Turns in one plane each, and the order they were made in; the first pair answered
S:
[-17  -7   8  -9 -17   2  -6  -3 -18   5   3] -> [-17  -8   7  -6 -17   1  -7  -5 -11  15   6]
[-16  -3   6   2  -7 -10 -22 -12   2   0   3] -> [-17  -3   7   0  -8  -9 -22 -12  -2  -6   1]
[  9   8  -6   0   1  -7  -2   8  -2 -24   0] -> [  8   6  -5  -6  -4  -2   5  14  -9 -18   3]
B:
[  9   5   6  -3  20  -7 -20 -19  10 -19  -4] -> [ -6  -9   7 -29  -6  15  -3   1 -16  17  14]
[-15  11  -9 -12 -18 -10 -13   1 -13 -18  12] -> [ -3  19 -19  -2 -20 -11  -2  13  -3  -5  20]
[ -9 -25  19 -21  -1  18   4  -8 -14  16 -10] -> [25 -1 -5 12  9  4 17  8 22 26 -2]
[ -6   2 -10   7  -2  -9 -15  -2  10   7   6] -> [-13  -3  -5  -2  -5  -6 -18  -7   1   5   5]
L:
[ 10  -2   3  19   7 -18 -19  -8   7   4  12] -> [ 10  -4   3  17   5 -17 -20  -9   7   7  13]
[ 14 -26  10 -15  22  22  13 -18   1 -12   0] -> [  6 -28  11 -16  19  23   6 -23  -3 -11   1]
[ 14  18  10   9 -10   6  19  17  12 -12  -6] -> [ 11  16  15   6  -7   5  10   7  11 -27 -12]
[ 0 -5  1  2  3 -1 -6 -8  5  2  1] -> [-1 -4  1  2  1 -1 -6 -9  5  6  3]
G:
[  6  -6  14  -2   1  -6  -4  12 -11  14   7] -> [  5  -1   9   2  -2 -11  -9  14  -8  11  12]
[-2 -2  7 -2  0 -3 -5 -7  1 -5 -2] -> [-3 -2  9 -4 -1 -2 -5 -6 -3 -6 -3]
[  3  18 -21  -7 -23  -9   7  12  -1 -20  11] -> [ 19  12  -3  12   9  -7   4 -17  31   1  -4]
[  6   6 -10  18   0 -13  -9  -4  22  10  14] -> [ 12 -14  14  -9  12  15  18  -3   0  19  -5]
Now pairs of rows:
(2 to 3 turns a pair)
[ 29  11 -10  15  10 -10  -2  -7  14   4   1] -> [ 17   7  -4   7  10 -14 -16 -17   3 -19  -6] -> S then L
[  1  11 -13  15  -8 -16  -4   9  15  -5  10] -> [-17 -10  11   2  -2  -3 -16 -18   8   9   2] -> B then G then L
[  1  11  -3  -2   1  -7 -31 -15  10 -22  16] -> [ 12  -6  10 -18   5  24   9  -2   1  24  16] -> G then B
[ -6   1 -10 -14  -6  -9   6  11 -20 -34  -6] -> [  3   6  -9   4   7 -19  -5  -3   1 -39 -10] -> G then S
[-14 -21  13  20  -7  13 -11   0   0   8   0] -> [ -8 -19  16  23   1   9 -14  -5   2  -5  -8] -> B then L then B
[-20  -5  -5 -10 -22  -4 -12   7  -9   9  20] -> [  8 -16  18  -4  18   9   8 -12   9  21  -6] -> S then B then G
[-17  -1  -1 -35 -20  -4   6  15 -35 -17   2] -> [ -3  21 -14  12  -2 -36 -26  -9  17 -23   5] -> L then G then S
[ -3  16  -7  -4   9 -13   3  12   6 -14   9] -> [ 2  6  3 -7 14 -1 18 11  8 12  9] -> G then B then B
[-33   5 -21  -4 -32 -22 -30   4 -13 -19  13] -> [-15 -20  20 -29   5   7   2 -16 -28 -27 -30] -> G then S then G
[ 19  -6   0  -9  22   7  15  -9   4 -25 -11] -> [-10   2 -20  -6 -14  -7 -13   3  -7 -28  17] -> B then G then B
[ -4  -1  -6   3 -11   8   0   1  -1  22  16] -> [  4   1   8   7  12   1  -9 -19   6 -11  -7] -> G then L then B
[ -3   0  -9 -10 -18   5  13  27 -19   3  13] -> [ -8   6  -2  15   2 -16 -28 -12  10 -18   2] -> B then B then G
[ 15   2  -9  19  -1 -12   3   3  24  -1   3] -> [-15 -14   9  -4  -7  -7 -17 -14   0 -16  -5] -> B then G
[ 13   2 -29  13   7 -13  11  24  25   1  19] -> [  6   0 -16  10  20 -20  -6   4  22 -37  -1] -> L then L
[  2  11 -11   6  -1 -11   1   9  13  15   2] -> [-16   0   4  -9  -1 -11 -13  -7  -4  -6  -8] -> S then B
[ 22   8 -12   8 -15 -10  28  21   4   9   9] -> [ -5 -11   5 -20 -27   3  19  10 -27   6   7] -> B then B
[-15  -7 -15   6  -5  -8 -15  -8  -7  -7   4] -> [  6 -10 -10  13   9   3   9  -5   9  19   2] -> B then L then G
[25 -1 -2  5  7 27 42 19 11 45  4] -> [-13 -25  27 -32   1  38  21  -6 -27  27  -9] -> B then B
[  8   5  11  -5  27   6 -13 -27  11 -36 -16] -> [  7  -4   2 -28  -2  32  29  13 -14  15  10] -> B then L
[ 25 -13  -3  26   6 -18  11   9  12 -13   1] -> [ 25 -19   2  13   7 -11  20  12  -2 -20  -6] -> S then G
[22 11 -5 23 14 -3 12  5 22 15  0] -> [ 4  2 -5 12 -3  6  7  7 11 39 16] -> B then L then B
[  2   3 -22   2  -5 -14  -4  33  -1  -2  23] -> [ -7 -16  13   0  27  -8 -25 -17   7  -5  -6] -> B then G then L
[ -9   5  -5   3  -3  -6 -11  -7   3  -3   2] -> [  3  -1   1   4  10   1   3 -10   9   5  -5] -> G then B then B
[ 22  -7 -10  -4  -2   6  10  22  27  24   8] -> [ 22 -12  -3 -19   0  15  20  26  10  17   0] -> S then G
[ 11  -4  15  10   8 -13   5   0  -8 -26 -16] -> [  6   5   2  17  -6 -22  -4   7  -4 -30  -4] -> S then G
[ 7 -9  3 13 17 -3 10  8 22  2 -4] -> [-21  -9  -1  -2  -8 -10 -12  11  -1 -19   5] -> S then B then G
[  9   8  16  -6  26   3   2 -10  -4 -32 -13] -> [ -1   4   0 -12  -6  17  19  17 -12  26  23] -> L then B
